The rows of Y fall into 3 groups, which share some directions, and each row is roughly a mix of its group's hidden directions, except one row that fits no group.
Y:
[[  0 -19  -8  23  -4 -23  18  -5  -4  -6]
 [ 16  -2  20 -17  -2  21   1  11 -15 -11]
 [ -4  -1 -13  13  -8 -13   1   3  34 -12]
 [ -5   1  -4  -2   4  -8 -20  -1  36   7]
 [-12   6   0  16  -2 -24  -4   4  28  -4]
 [ 17  -4  14  -3  -7   9  -3  28 -14 -16]
 [-14  -1 -18   8   1 -16  19  -7  22  12]
 [  3  -8  16   3   5   1 -14  15 -13 -30]
 [  8 -13  -4   5  12 -33  -2   4  17  -9]
 [  5   3 -10  -8 -31  11   8   2  17  16]
 [ 17   7  -5 -26   8  12 -19   5  10  10]
 [  9  -1   4 -26  14  17   7  -5 -12  19]
 [  2 -10  -9 -19  21  14   1  26   3   3]
 [  7  -9  20  -2 -11  23  -8   2 -22 -13]
 [  3  14   5 -20   7  23  -3   8 -23   7]
 [  3 -14  -8   9   4  15  14  17 -25  12]
 [-16  -6   8   2 -19  28  11  15   2   1]
 [  0 -10  12 -19  -3  26  16  -2 -12  15]
 [  0   1  25   3 -21   5  -9   1 -18 -18]
 [  4  -6   4 -12  -1  33  13  -8 -11  15]
 [  7   1 -13 -11   9 -18  13 -15  19  20]
 [  3   4 -17 -10  -4  -3  15 -16   9  30]
 [  9  -5   9   2  -4  -4 -14  12  32 -17]
 [  0  -6 -18   1   9 -19   6  -7  27  15]
 [ -8  14 -17  21  -3 -23 -10   2 -15  -3]
 [  0  -2 -19  18  12 -29   3   5  11   4]
 [  8  -8  -5 -14  29 -20   3   8  -7  13]
 [ -1 -19   0  21   3 -16  21 -11 -16  -1]
 [ -2 -23   7  23  -1 -23  12  -1   0 -11]
 [  7  -5  10  22  -4 -22   2   4 -10 -24]
 [ -1  -1   5   0  -6  25   5   9 -33   2]
 [  1  20  14 -21  -1  16  -8 -10 -14  16]
 [  7  -1   7  -1   3 -21   2 -19 -30   1]
 [  7  -5   9 -21  11  19  -3   8 -26   5]
 [  4  16 -31  -2   5  -4   5 -21 -10   7]
 [  7  10  12 -27   0  22 -11 -12 -11  -1]
 [ -4   0  -8   5  12 -29   8 -20  18   4]
 [  3 -21 -13  12  16 -23   7  13  10  -7]
 [ -2  15  20  -3  -4   1 -18   0 -28 -10]
 [  8   8  12 -28 -16   4 -19   0  -3  12]
 [  9 -13   1  -4  12 -20  -1   2 -32   4]
 [ -4  -4   2 -23  -2  30   8  -4  11  14]
 [  2   6  11 -18  31  -4 -11  17   0  -4]
 [-11  29  -4   4 -10 -14  -3 -18  15  -4]
 [ 23   9 -11 -24  16   6   8  -9   7 -10]
 [  9 -15   4  -3   1   4  11 -11 -35   4]
 [ 23 -10   0 -17  19   2 -14 -13  10 -10]
 [  6   1 -10  -5   9 -23  12 -17  20  16]
 [  8 -10 -12 -19   7   3   2  -9  24  22]
 [ -2  17 -15  -4   2 -19 -18  -9  23   1]
 [  4  17 -11 -22   4  11  -9 -12  22  10]
 [ -5  -8  -1  27   4  -6   8  20  15 -17]
 [  3  19  11  15 -29  -7  -9   8  -3 -12]
 [ -6  15 -11   9  -3 -33  -3 -10  13  -2]
 [ -2 -17 -17  21   1  -9  20  -3  18   5]
 [  7  -4  21   8 -17   4   6  17 -21 -14]
 [-10  12 -11   4  26 -16 -14 -17   9  -1]
 [  3  -3 -14  -6   6  35   1  14  -8  10]
 [  8   5  -3  -4  11 -31  -9  -2  24   2]
 [  8 -10   2  -1  12 -26  -3   0 -29  -8]
 [-16  -2 -11   3   4 -12  17   1  30  13]
 [  1  17  -5 -20   9 -13  -1  -9 -12  26]
 [-13  11   7  19  -4  -7 -14  10 -16 -23]
 [ -8  17   6 -14 -19  23 -16  -2 -12  -2]
 [-19  12   5   5 -11  11  20   3 -24  10]
 [  0  -8 -14   4   5 -27   6 -17  18  14]
 [ -2  24  11   0 -11  13 -12   1 -27  -5]
 [  2  -6   5 -16  16  31  10   5 -16   0]
 [ -5   3  -8  -7  -3  12  -7  14  37   2]
 [  2  -1  26  -2 -18  15  11  14 -17  -7]
 [ -9 -11  -1  28   2 -28  -4  -1   4  -6]
 [ 11  10 -12 -18  11  25 -16  11   5   4]
 [ -3  -4  -3  25   1 -27   6 -16  -8 -12]
 [ -9   7 -10  23 -12 -25  -5   7  18  -1]
 [  4   1 -22  15 -13 -15  21 -16 -10   0]
 [ -7   9  -1  -2 -11  18 -10  12  29 -15]
 [-11   3  -9   5  -3 -15  -1 -15  34  -3]
 [ -5  14  -7 -13  -9  26   4  -3   9  24]
 [  9  -5  11 -12 -28  23   7  10  -1   7]
 [  9 -15   6  11   0  -2  11  13 -30 -14]
 [ 12 -12 -15  -9  12 -10   5 -16  28   1]
 [-13   6 -28   0   4  -4   0  -1  20  22]
 [ -2   7  -1 -16  -9  30  -6  11   1  20]
 [  4 -11   2  -6  -9  34   8   1  20  -1]
 [-10  15   1  14 -12 -28 -13  -7   1 -13]
 [ -3  13  20 -15 -18  25  -9   4   0   7]
 [  3  -7  13  -4 -11  30  -1  21 -11  -5]
 [  5  -6  -3 -13   0  24   7   4   7  31]
 [  0  -1   5   2  -3  30   2  15 -26  -6]
 [ 11   6  14  19 -25   3  11  -8 -18  -4]
 [ -8 -16 -15  18  13 -25   4  -7  11   2]
 [ -4   2 -16   2  23 -18 -10 -12  22   1]
 [  4   2   9  21  -9 -13   1   3 -27 -19]
 [ -9  20   6 -19  -8  24  -9   4   8  15]
 [  4   5 -12 -25  17  13  -8 -11  18  11]
 [ -4  -1 -18  11  10 -29  14 -10  11  -3]
 [  4 -24   2  16   4 -16  16  -2  22  -4]
 [ -5   6 -16   3  -1  27  -1   7 -27   7]
 [  8   2 -12 -25  -4   3   3  -5  -4  31]
 [  0  -7  -1  22  -1 -23   1  24  14  -6]
 [ -1 -20 -18 -13  21  12   1   8   3  18]
 [ -3   3   5  -4  -1 -24  -3 -24  25  -5]
 [  7 -11  14  15  -7 -23  -2  17  16 -13]
 [  4  -3 -10 -11  18 -16   2   8 -20  24]
 [ -5 -14 -10  21   3 -12   4  11  12 -26]
 [ -1   2  18  -1 -13  31  -2  -6 -16 -11]
 [  3  19  11 -14  -8  15 -20   3 -21  -8]
 [ -6  19 -13   1 -11 -10   6 -20  25   7]
 [  1  14   4  21 -21 -22   4  -6   2 -15]
 [  1  21   6  -6  -5   8 -18  10 -29  -6]
 [  2  22 -12 -15  -4  13   2 -25  -7   9]
 [ -6 -26  -8  15  -4  12  21   2  16   3]
 [ -6  11   8  -2  12  -4 -15  15  16 -28]
 [ -5  11  -7  26   5 -15  -6  -1 -16 -22]
 [-12  12 -23  19  -9 -13   7 -13 -13  10]]
Here is one row of each group, with its name. Which group are the others in?
[ -3   3  12  -8 -30  22   4   4  -1  14] | (46)
[-14  14   9   2   3  23  -6  10 -22 -16] | (91)
[  0 -20  -4  16  10 -20  23 -13   5   4] | (106)

[ -5  20   4 -11  -4  27 -16  -6  -8 -15] | (106)
[  7  -4 -16 -15  14 -11  15  -9  11  24] | (91)
[  1  19  15 -12 -20  17 -12 -13  -9  10] | (91)
[  7 -25   4  -8   5  16  18  -1  21   9] | (106)
[-15   9  10  19 -12 -22  -2  -4   3 -21] | (106)
[  5 -14  13  -3 -10  35  -2   9  -9   2] | (91)
